Here are some points, one per row:
-0.3|-0.5|0.0|0.7|0.8|0.1|1.8|-0.6|-0.7|-1.7|-0.1|1.0|1.1|-0.1|-0.1|-0.6|1.2|0.5|-0.3|1.1|0.0|1.0|0.4|0.6
0.8|-1.2|-0.1|1.3|0.7|-0.1|0.5|-0.3|0.9|-1.0|0.1|0.2|-2.1|0.0|0.5|1.0|-1.0|-1.4|0.4|1.4|-0.1|1.8|1.1|-0.6
1.4|0.5|-0.1|-1.7|-0.8|-0.1|0.1|-0.4|-0.1|-1.1|0.5|0.3|-1.4|-0.7|0.5|0.3|0.0|-0.9|1.1|1.2|-0.1|1.4|0.6|1.0
1.5|-0.3|0.3|-0.2|-1.5|0.6|1.1|-1.8|-1.1|0.3|0.1|0.6|-0.9|-1.5|0.9|-0.2|0.2|0.5|-1.0|-0.1|-1.2|-0.1|0.3|-0.7
0.5|0.8|0.9|-1.0|-0.4|-0.8|-1.7|-0.4|-0.3|1.3|-1.2|1.0|1.7|1.1|-1.0|-1.1|-0.3|0.6|0.9|1.4|0.0|-0.4|0.0|-0.6
1.7|-2.4|-0.9|0.6|-1.1|-0.9|-1.1|0.7|-0.4|-0.6|-1.6|0.0|1.0|1.7|0.1|-0.1|2.1|0.4|0.9|-0.8|0.2|0.8|0.7|-2.4
-0.6|-0.4|-0.3|-0.3|-0.8|-0.8|0.3|1.6|-0.9|0.6|0.2|-1.5|-1.3|1.1|2.3|-0.4|-0.9|-0.6|-0.7|0.9|0.2|-1.3|0.7|-0.9
1.6|-0.8|-0.2|0.9|0.5|1.4|0.6|0.0|-1.8|0.5|-0.3|-0.9|1.8|0.4|0.4|0.9|-0.5|0.6|0.3|-0.6|1.2|-1.5|-0.2|-0.7
-0.8|1.0|-0.4|1.0|-0.8|-0.3|0.8|0.0|1.9|-1.7|1.0|-1.1|1.5|0.2|-1.4|0.9|0.0|0.7|0.0|0.4|-1.6|-1.5|-0.9|0.0
0.0|0.2|-1.5|-2.0|0.2|0.2|2.4|-1.1|-0.4|1.9|-1.9|-0.4|-0.9|1.1|-1.6|-0.1|-0.6|-1.7|0.3|1.1|-0.3|0.4|-1.2|-1.1
0.5|0.8|1.3|-0.5|0.3|0.4|0.9|1.4|0.8|-0.2|-2.2|-0.4|0.8|1.4|-0.4|0.1|-0.5|-1.1|-0.3|-2.7|-1.7|0.2|-0.6|0.4
-1.0|-1.8|-0.4|-0.2|-1.3|1.3|-1.0|-0.1|0.7|1.0|-0.6|1.1|0.3|0.5|0.2|-0.9|-0.3|0.9|0.9|0.6|-0.4|0.7|-0.4|-0.9
0.6|0.5|-0.8|-1.3|2.5|-0.7|1.4|1.2|1.0|-1.4|-0.9|-1.0|0.2|0.2|0.5|-2.2|0.6|0.9|0.2|-0.5|0.5|2.1|1.1|1.2
-2.2|1.2|-0.3|0.3|-0.5|0.3|1.0|-0.3|0.7|-0.1|-0.7|-0.8|1.2|0.8|-1.0|-0.3|0.3|-0.8|0.4|-0.4|-0.9|-0.1|0.8|1.9
0.3|0.8|1.3|0.2|3.6|0.2|-1.3|0.1|-0.7|1.1|-1.7|-0.6|-0.9|-2.3|-0.1|0.5|0.5|0.6|1.5|-0.6|1.0|-0.4|0.3|0.2
-0.7|-1.0|-0.2|-0.4|-1.0|0.5|0.8|0.1|-1.1|0.0|-0.3|-0.2|-1.0|-1.4|1.8|-1.1|-0.3|-0.7|0.2|0.9|-0.4|-0.7|-0.5|-1.3
0.2|1.5|0.2|0.5|-0.2|-1.8|1.1|-0.1|-0.5|-1.1|-0.5|0.8|-0.8|1.9|1.4|2.1|-2.1|0.9|0.8|-1.3|-1.1|-0.3|-0.3|1.0
-0.9|-0.7|0.4|0.5|-1.2|-1.9|3.1|-2.1|-1.8|-0.5|-0.4|1.2|0.4|1.4|-0.7|-0.5|1.7|-0.7|-0.6|0.8|-1.2|-0.9|1.7|0.3
0.0|0.6|0.3|-1.3|-1.0|0.2|-0.3|1.3|-2.0|0.9|-0.9|-1.4|-1.2|-0.6|-1.0|1.2|0.5|0.0|-0.5|0.1|-0.5|-1.4|1.3|0.3
-0.9|0.0|0.4|-0.8|0.4|0.8|-1.0|-1.5|-0.1|-0.1|0.5|1.7|-1.2|0.9|0.8|0.9|0.1|-0.2|-0.6|-1.1|0.0|-0.4|-0.6|0.4
0.4|2.4|-1.0|-0.7|-0.3|-0.9|0.0|-1.8|0.7|0.3|0.8|-0.4|0.2|0.7|0.7|-0.9|0.1|-1.6|0.1|-0.7|-1.1|-1.6|-0.5|-0.3
-0.2|1.1|-0.2|0.4|1.2|-0.8|-0.3|-0.2|0.2|0.1|-0.8|-0.6|1.4|0.1|-0.6|-0.3|-1.0|-0.8|-1.5|0.3|0.5|-0.1|-2.5|-0.8
1.4|-1.2|1.4|-1.9|-0.2|1.3|-0.2|0.0|0.3|0.3|-0.1|0.6|-1.3|0.9|0.5|0.7|-1.5|-0.2|-1.5|2.3|-0.1|0.5|-1.0|0.6
-1.0|1.2|1.0|-1.6|2.1|-0.3|0.3|-0.7|-0.1|0.0|0.1|-0.5|-0.4|0.9|-0.3|-1.0|0.3|-0.3|0.0|-1.1|-0.2|1.1|0.3|-2.1
0.2|-3.2|1.7|-0.7|-1.3|-0.6|-0.8|-1.4|-0.3|-1.0|-1.9|-1.4|0.2|0.9|0.0|-0.1|-0.2|-0.4|0.1|0.2|1.2|-0.6|0.3|1.2
-0.2|0.4|0.0|-1.2|0.8|1.7|1.8|1.2|0.8|-0.2|-1.6|0.6|0.3|1.9|0.9|1.0|0.5|1.1|-0.5|0.9|1.3|-0.5|1.5|-0.7
0.5|1.1|0.7|0.6|1.6|1.1|0.1|-0.8|1.0|-0.8|-0.9|-2.2|-1.0|0.5|-0.9|-2.1|1.0|1.2|2.2|0.1|0.7|0.8|0.9|1.1
0.5|0.1|1.8|0.1|0.1|0.0|-0.6|1.0|0.2|-1.6|-0.1|0.4|0.4|-0.2|-0.2|-0.3|0.3|0.3|0.6|-2.4|-1.6|-0.7|-0.6|-0.5
-0.4|0.1|-0.2|-0.8|-0.6|1.5|0.8|0.7|-1.5|-0.8|0.3|0.6|1.3|1.2|-0.4|0.5|1.0|-0.3|2.1|1.4|0.9|-1.4|-0.3|0.0
-0.8|0.1|0.9|-1.3|-1.2|0.3|-0.5|0.8|-1.7|-0.9|-0.9|0.0|0.6|-0.7|-1.5|1.4|-1.0|0.3|-0.2|0.6|0.1|0.5|-0.4|-1.1
-0.5|-1.8|-0.3|-0.3|0.8|0.2|-1.5|0.4|-1.2|-1.3|0.6|-3.0|-1.0|0.8|-0.9|0.1|-0.4|-0.3|-0.5|0.2|-1.7|-0.2|1.5|-1.1
-0.5|0.2|0.4|-0.9|0.3|-1.2|-0.1|-2.4|1.5|0.5|-1.0|-0.8|-0.9|0.5|-1.0|1.4|0.3|1.7|-1.3|1.0|-0.3|-2.5|-0.5|0.0
-1.4|2.0|-0.1|1.1|-0.8|0.2|0.6|-0.3|-0.5|-0.5|2.2|0.9|-0.8|0.1|0.0|-1.5|-1.0|0.9|-1.1|0.1|0.6|1.5|0.4|-1.1
-1.5|-2.2|-0.9|0.3|0.2|-0.6|0.8|-1.0|2.6|0.3|-0.3|1.0|-1.0|-1.1|1.2|-1.7|1.6|1.5|-0.1|-1.0|-0.5|-0.7|0.8|1.0
0.1|-0.5|2.6|1.3|0.7|0.2|0.4|-2.3|1.8|1.2|-0.1|0.0|1.0|-1.2|0.6|-0.1|1.1|-0.4|-0.5|0.9|-1.1|-1.4|1.6|0.1
0.8|-1.4|-1.9|0.4|-1.1|1.3|0.5|-4.2|-0.2|1.2|2.1|-0.4|-0.3|0.5|0.2|1.5|1.3|-1.1|0.3|-0.2|0.8|2.0|0.4|0.7
1.5|0.3|1.2|-0.7|0.0|0.2|1.4|0.9|0.2|0.3|0.3|-2.4|-1.4|0.2|1.1|-0.2|1.6|-0.5|0.2|1.2|-0.4|0.4|-1.3|0.1
2.7|-1.6|0.7|-0.7|1.3|-0.8|1.0|0.9|-0.8|-1.2|0.7|0.5|0.4|-0.7|-0.1|-0.4|-0.6|1.1|-0.7|-1.3|0.1|0.6|-0.6|0.3
0.6|-0.3|1.1|-2.1|-0.8|0.4|1.6|0.4|-0.8|1.3|-0.5|0.1|0.1|-1.2|0.6|-0.7|-2.5|-1.0|-1.5|-0.5|-0.1|-1.1|1.3|-0.3
-0.7|0.7|-0.4|-1.1|-0.4|1.1|-0.7|0.5|-0.2|-0.8|0.4|0.9|1.2|1.0|-0.1|1.5|0.9|-1.2|0.0|0.1|0.8|0.8|0.5|-1.0
-2.6|-1.6|0.8|-0.2|1.2|-1.2|0.0|0.4|-0.7|0.0|0.6|1.7|-0.7|0.0|-0.4|-0.8|0.1|0.1|1.4|0.2|0.6|-0.3|-0.5|1.3
0.7|-0.1|-0.5|-3.2|0.8|-0.8|-1.0|-2.1|-0.8|-2.0|-0.1|-0.2|1.9|-1.3|0.9|1.0|0.3|1.2|0.4|0.3|-1.2|-0.7|-0.4|0.3
1.5|1.2|0.9|0.7|1.0|0.5|0.0|-0.3|-1.4|-2.8|1.1|0.0|-1.1|1.0|0.1|-0.2|-1.0|2.2|0.6|-1.0|-0.4|-1.3|-0.4|0.3
-0.2|1.0|-0.9|-0.7|-1.8|1.9|-1.8|1.0|-0.5|-0.6|-1.3|-1.1|0.1|-0.2|-0.6|-0.8|-0.4|0.0|-1.5|1.0|0.4|-0.6|1.2|2.0
0.3|-0.4|1.9|-1.6|-0.6|0.6|-0.6|-0.8|-0.6|-0.5|0.6|-1.4|-0.1|-0.6|0.8|-1.8|0.1|-0.4|0.8|0.7|1.7|1.3|-0.5|0.1
-0.7|0.4|1.0|0.3|0.6|0.6|-1.4|0.1|-0.3|-1.2|-1.2|0.5|1.1|0.2|2.3|0.6|-0.4|0.3|-0.1|-1.0|0.4|-0.3|-1.0|0.0
-1.6|-1.5|1.9|0.3|1.2|-1.3|1.0|1.6|-0.4|0.4|1.0|-0.3|-0.9|0.6|-2.4|0.5|0.6|0.1|0.0|0.3|-0.2|0.5|-0.3|0.3
0.1|-1.1|-2.5|-1.0|1.2|-0.5|-0.6|2.5|0.4|1.2|-0.6|1.0|0.1|1.0|-0.1|0.7|0.0|0.7|0.5|1.1|-0.3|-1.8|-1.2|0.8
-0.2|-1.3|1.2|0.9|-0.4|-1.9|0.0|0.0|-0.5|0.8|1.0|-0.1|0.1|-0.8|-0.5|-0.3|0.6|-0.5|0.1|-1.1|3.1|-1.4|1.5|0.7
-1.5|1.4|0.3|-1.2|-0.2|1.0|2.1|0.4|-0.9|0.5|0.0|0.6|0.2|-0.2|0.2|0.6|1.0|1.8|-0.6|-1.2|1.3|-0.3|0.0|-0.8
0.8|2.0|0.9|0.2|-0.1|-1.4|-0.6|-0.4|-0.1|-1.2|1.9|-0.4|0.4|1.4|0.2|-1.5|-0.8|1.4|-0.4|1.2|0.2|-0.7|1.5|-1.1
1.8|-1.0|0.1|-0.6|0.3|0.7|0.5|0.2|0.5|-1.0|1.2|1.2|0.1|-0.5|-1.2|-0.5|-0.1|0.3|-1.0|-0.1|0.4|-0.3|1.2|0.2
-0.2|-1.4|-0.7|0.8|-2.3|0.9|2.5|-0.4|0.0|-1.5|-0.9|-1.4|-0.9|-0.6|-2.1|-1.2|-1.2|0.3|0.3|0.3|-0.4|-2.3|-1.9|-0.7
-0.3|-0.9|-0.7|-0.2|-0.9|0.8|0.6|0.9|0.1|-0.2|-1.4|0.7|0.4|-2.4|-0.5|0.7|-1.5|0.5|3.3|-0.3|-0.8|1.2|1.9|-1.6
1.5|-2.1|-0.6|-1.4|-0.3|-1.1|-0.1|0.1|1.8|-0.2|0.8|0.9|-0.6|1.2|-1.5|0.0|0.1|-0.6|0.4|-0.8|1.7|-0.7|0.0|-0.7
There is one direction along which these points spread out most. Take the direction at right angles to it along which they spread out most. Go by this last direction. How many in every 100 of the points above lie lower along it than each point below? Round to a whole number. More than half of the points above lie lower than the first one.
0.6|-0.9|0.8|-0.4|0.3|0.1|1.2|0.3|-0.4|1.9|2.6|-0.6|1.5|-0.1|-0.4|0.5|-0.3|0.2|0.2|0.5|-0.6|-0.2|0.1|0.6 55
-0.2|1.3|-0.7|-0.2|1.7|-0.7|-0.5|-1.0|-1.2|-0.3|1.2|1.4|-0.3|0.6|-0.9|-0.9|-2.3|0.4|-0.5|-0.2|-0.7|-1.0|1.2|-0.5 64
-0.6|0.3|-0.7|-0.5|0.4|0.6|-0.1|0.3|-0.2|0.7|0.0|-2.7|0.4|-1.1|1.4|0.3|-2.2|0.9|0.7|0.6|-0.3|1.0|0.0|-0.8 20
-0.8|0.3|-0.1|0.6|0.5|0.4|-1.1|1.0|0.2|-0.9|-0.5|1.0|-0.8|-0.3|0.4|0.8|1.0|0.1|-0.9|-0.1|0.2|-1.3|-0.7|0.2 42
0.0|-1.1|0.5|0.5|-1.0|-2.0|1.3|-0.4|-0.5|0.7|-1.2|-1.0|0.7|-1.8|0.8|1.5|-0.5|0.9|-0.5|1.9|0.6|0.9|-0.2|-0.7 36
2.0|1.4|2.0|-0.5|-0.8|-0.6|-1.8|1.9|0.2|0.4|-0.7|1.2|-2.2|-0.9|-0.5|0.1|0.5|-0.9|0.4|2.4|0.9|-0.1|0.5|0.1 29
1.2|0.4|-1.3|0.2|0.2|1.4|-0.5|-0.3|-0.6|2.2|0.5|0.5|-0.9|0.9|1.0|0.7|0.2|0.7|0.6|-0.1|0.6|-2.3|-0.4|-0.7 22
-0.6|1.1|-2.0|0.2|0.0|-0.9|0.7|-0.5|-0.5|-0.9|-1.4|-0.2|0.1|-1.4|-0.5|0.7|-0.5|-2.5|-0.9|0.6|0.1|0.2|0.4|-0.3 29
0.5|1.3|1.5|0.0|0.5|-0.4|2.0|-0.5|2.3|1.3|-0.5|0.0|0.0|1.3|-0.4|0.8|-1.1|0.7|1.3|0.2|1.6|-0.2|0.7|0.5 75
0.4|0.8|1.1|1.4|1.3|1.7|-1.2|-0.6|0.1|-1.0|0.3|0.5|0.3|0.4|-0.3|1.0|-1.1|-0.4|-0.6|0.1|-0.8|0.8|0.6|-1.4 55
1.4|0.4|0.3|1.3|-0.5|-0.6|-1.3|1.3|-1.4|1.1|1.1|0.7|0.6|0.3|1.2|0.8|0.3|-0.2|0.3|-0.6|-1.3|0.4|0.0|2.1 53
0.5|0.0|0.2|0.9|-0.4|-0.3|-0.8|0.0|-0.9|2.1|-2.2|0.4|-0.8|1.4|-1.4|-1.2|-0.1|2.3|-0.4|-0.8|0.3|2.9|0.1|0.4 60
0.9|-0.4|-2.8|1.1|1.1|0.9|0.3|1.0|-1.4|0.3|-0.3|0.1|1.4|-0.7|-0.2|-0.9|0.7|0.3|0.7|0.4|0.5|-0.2|-0.5|-1.2 36
0.0|0.3|-0.1|-1.2|-3.3|-2.0|-0.6|1.0|0.6|0.1|0.6|-1.4|-0.7|-1.4|0.8|1.5|0.2|0.5|-0.9|-1.6|0.6|-0.7|-0.3|-1.2 18
-0.5|-0.2|-1.4|-1.0|-0.7|0.4|1.3|-1.6|-1.9|-0.4|-0.9|-0.9|-0.9|-0.2|-1.1|0.4|0.6|-0.4|0.8|-0.3|1.2|0.4|-0.2|0.3 36
